The rows of Z fall into several groups, which share some directions, and each row is roughly a mix of its group's hidden directions.
Z (81 x 10):
[[ 14  -8   8 -18 -41 -15  -5   0  45   1]
 [ 32  -3  32  -8  -7  -1 -15   6   4 -46]
 [ 13 -11 -26  -7 -17 -22  21  20 -43 -11]
 [ 15  -4   8  46  39  -9  19  11  -8   6]
 [-18 -19  12  25 -23 -20 -23 -23 -17  30]
 [ 23   4   6 -16  54  12   5   5 -26   2]
 [ 22 -16  20 -20 -20 -28 -11 -18 -36   7]
 [-33   8  24 -17   8  -6 -26  22  14 -34]
 [ -3   4  22 -12   3 -11   5  20 -57  12]
 [-40   7   7 -29 -37  17  -2  12   5 -12]
 [  4   8  -9  16  -3 -10 -37  17  38 -31]
 [ 23   1  -2  22  46  22  23   5  11 -18]
 [ 29  -2  14   1   9 -19 -49   4  22 -14]
 [-15  24 -16 -13  35  -3 -15  31  -8 -29]
 [  4 -28   0  28 -12 -23  34   8 -26  20]
 [ -2  -2 -45   6  20  -8   7 -17  42  -3]
 [ 13   7  25 -34 -24   8 -15  -6 -26 -31]
 [-20  -1  19 -42 -44   6  -7   4  -7  -4]
 [-56 -18   5 -18 -22   3   6  -3  16   3]
 [-29   4   3 -29 -39   8 -18 -29  11  -6]
 [  0   9   6  -3 -32   3 -12 -44 -14 -34]
 [ 33  -9  25 -44  23   1   0   2  -1  17]
 [-59 -11  11  10  -6 -22   4  13  -6   0]
 [  7   7   2 -31  15   6 -14  30  46 -11]
 [ 36  21  26   6   2  34   1  22  -9 -19]
 [-38   1   5   7 -29  -2 -43   7   9 -14]
 [ 24  -2   3  13  54  -2 -14  -2 -25   7]
 [-15 -22 -10 -25 -20   0   4 -28  42 -14]
 [ 31   5  23 -33 -21   0 -17  -5 -11 -33]
 [ 18   2  15 -52   0  15  33   2  -5   4]
 [  6 -24  18   2   1 -26  12  48 -14 -18]
 [-50  -3 -34  -7  12 -15  11   0  14  15]
 [ 12 -21  33 -29 -34  -2 -12  11  20 -13]
 [ 14 -15  28 -31   9  -1   7 -15 -30  35]
 [  2 -23  -7  31   5 -19  34  17 -19  29]
 [ -8 -24  17 -44 -34  -5   1 -20   2 -11]
 [ 35  -1  -1 -32 -17  -5  -8  17 -14 -38]
 [-11 -16   9  19 -30 -26 -34 -10  23  21]
 [ -1   3 -25 -27  -7  15   9 -10  48 -22]
 [ 22  -8 -10 -29  14   4   1  48  16  19]
 [ 33 -11  -5  39   3  -3  28 -19 -18  19]
 [ -7  -4  30 -43 -21  24  14  10  -9 -20]
 [ -4   4  14 -25 -53  12 -19  -4  19  -9]
 [-20 -31 -14  -4  -9 -39  -7 -33   5  16]
 [-41 -15   4  16 -23 -12 -21  -2  12  33]
 [ 13   8  30  -6   7  44  18  21   0 -27]
 [ 28 -15  30 -30  20 -10 -23  -3  -3  26]
 [ 16  32   8 -34 -25  22  -5  26 -13 -12]
 [ 12  -8  13 -28  44   8  12   4 -11  34]
 [ -8  20 -24 -30   8 -24   7  18 -37  16]
 [ -4  21 -43   5 -15  -6 -20  -4  39   8]
 [ 24  -1 -36   4   7  -8  -5 -26  43  -9]
 [ -9  14 -42  17  30   5  10   5  35   0]
 [ 15 -30  33  22  -2 -24  16  28  -9 -15]
 [-26  26 -32 -35 -20   5  -1  15  18   1]
 [ -8 -12  22 -15 -32 -19  -7   7 -18 -44]
 [-54 -24  18   3 -21   4   0  -6  13   7]
 [-57  -8 -18  11  12  -4  12   5  17  15]
 [-13 -32  24  19  22 -22   9  -9 -34  14]
 [ 42  -9   9  -5  46  -9  -5  -3  -2  20]
 [ 18  -1  -7   2   0 -15 -14  16  59  -5]
 [-12  17  10   3   6  26 -19 -37  36  18]
 [ 48  -2 -13  23   8 -21  10  -6  29  -7]
 [ 33   2   6 -39  16  13  39   1  -5   3]
 [-49  -9   9 -13   5  14   1   7 -14  38]
 [-53  -4   5 -18 -14 -18  -9  23  -5 -16]
 [  0  22 -28 -44 -16  14 -20 -11  -6 -20]
 [ 60   6 -19 -12   6   9   5   7 -14 -11]
 [ 35   3 -18 -41 -30  16  -9 -12   3   1]
 [ 12   7  -7  37  14  -6 -14 -17 -41 -24]
 [ 22 -23  51   3  -4  20   5  -8 -13 -18]
 [ -3  35  -7  -3  25   9 -24 -11  -7 -43]
 [-36  -8  10 -25  24  14  -4  17   1  37]
 [  4  19 -42   8   8   9  -2  -1  47  -5]
 [ -2  24 -19 -33   5  29 -24 -13  28  15]
 [ 23 -18  -4  33  12 -29  -8 -13  19  33]
 [ 10  19 -27 -14   4  29  -8 -27  19  35]
 [-18  -4 -26 -44 -39  -1  -2   4  -8   8]
 [ -8   3 -10  19 -51  -2  23 -21 -15 -17]
 [-49 -31  11  -5  12 -13  20  -6 -13   9]
 [  3  21 -25 -43 -15  23 -22 -17  11  -1]]

One row of each group comes first, with its name. Which group is each row after those in?
[ -8 -11  -9 -36 -23 -18  -2  36 -18 -23] | C
[ 21  -3 -16  27  39 -15 -12  10  34   7] | W
[-33  15 -37  -1 -16 -25 -16   3   9  26] | J

[  3  14 -28 -42 -29  18 -14 -22   2   3] | C
[ 38  13   7 -30  13   1  14  13 -36 -13] | J
[-25   1 -20 -24  15   4  -2  34  20  35] | C
[  8 -20   4  -2  -1 -21   1  -1  39  46] | W
[ 10  -5 -36  21  42 -11  13 -14  21   1] | J
[-29  -8  14 -28 -31   0 -12  13  33  18] | W
[-33 -34  12  11  27 -17  20  -9 -21  12] | J
[-52   8 -10 -26 -17  11   9  18  15   2] | J
[-17  42  -5 -12 -15  20  -4  41  -7   4] | J
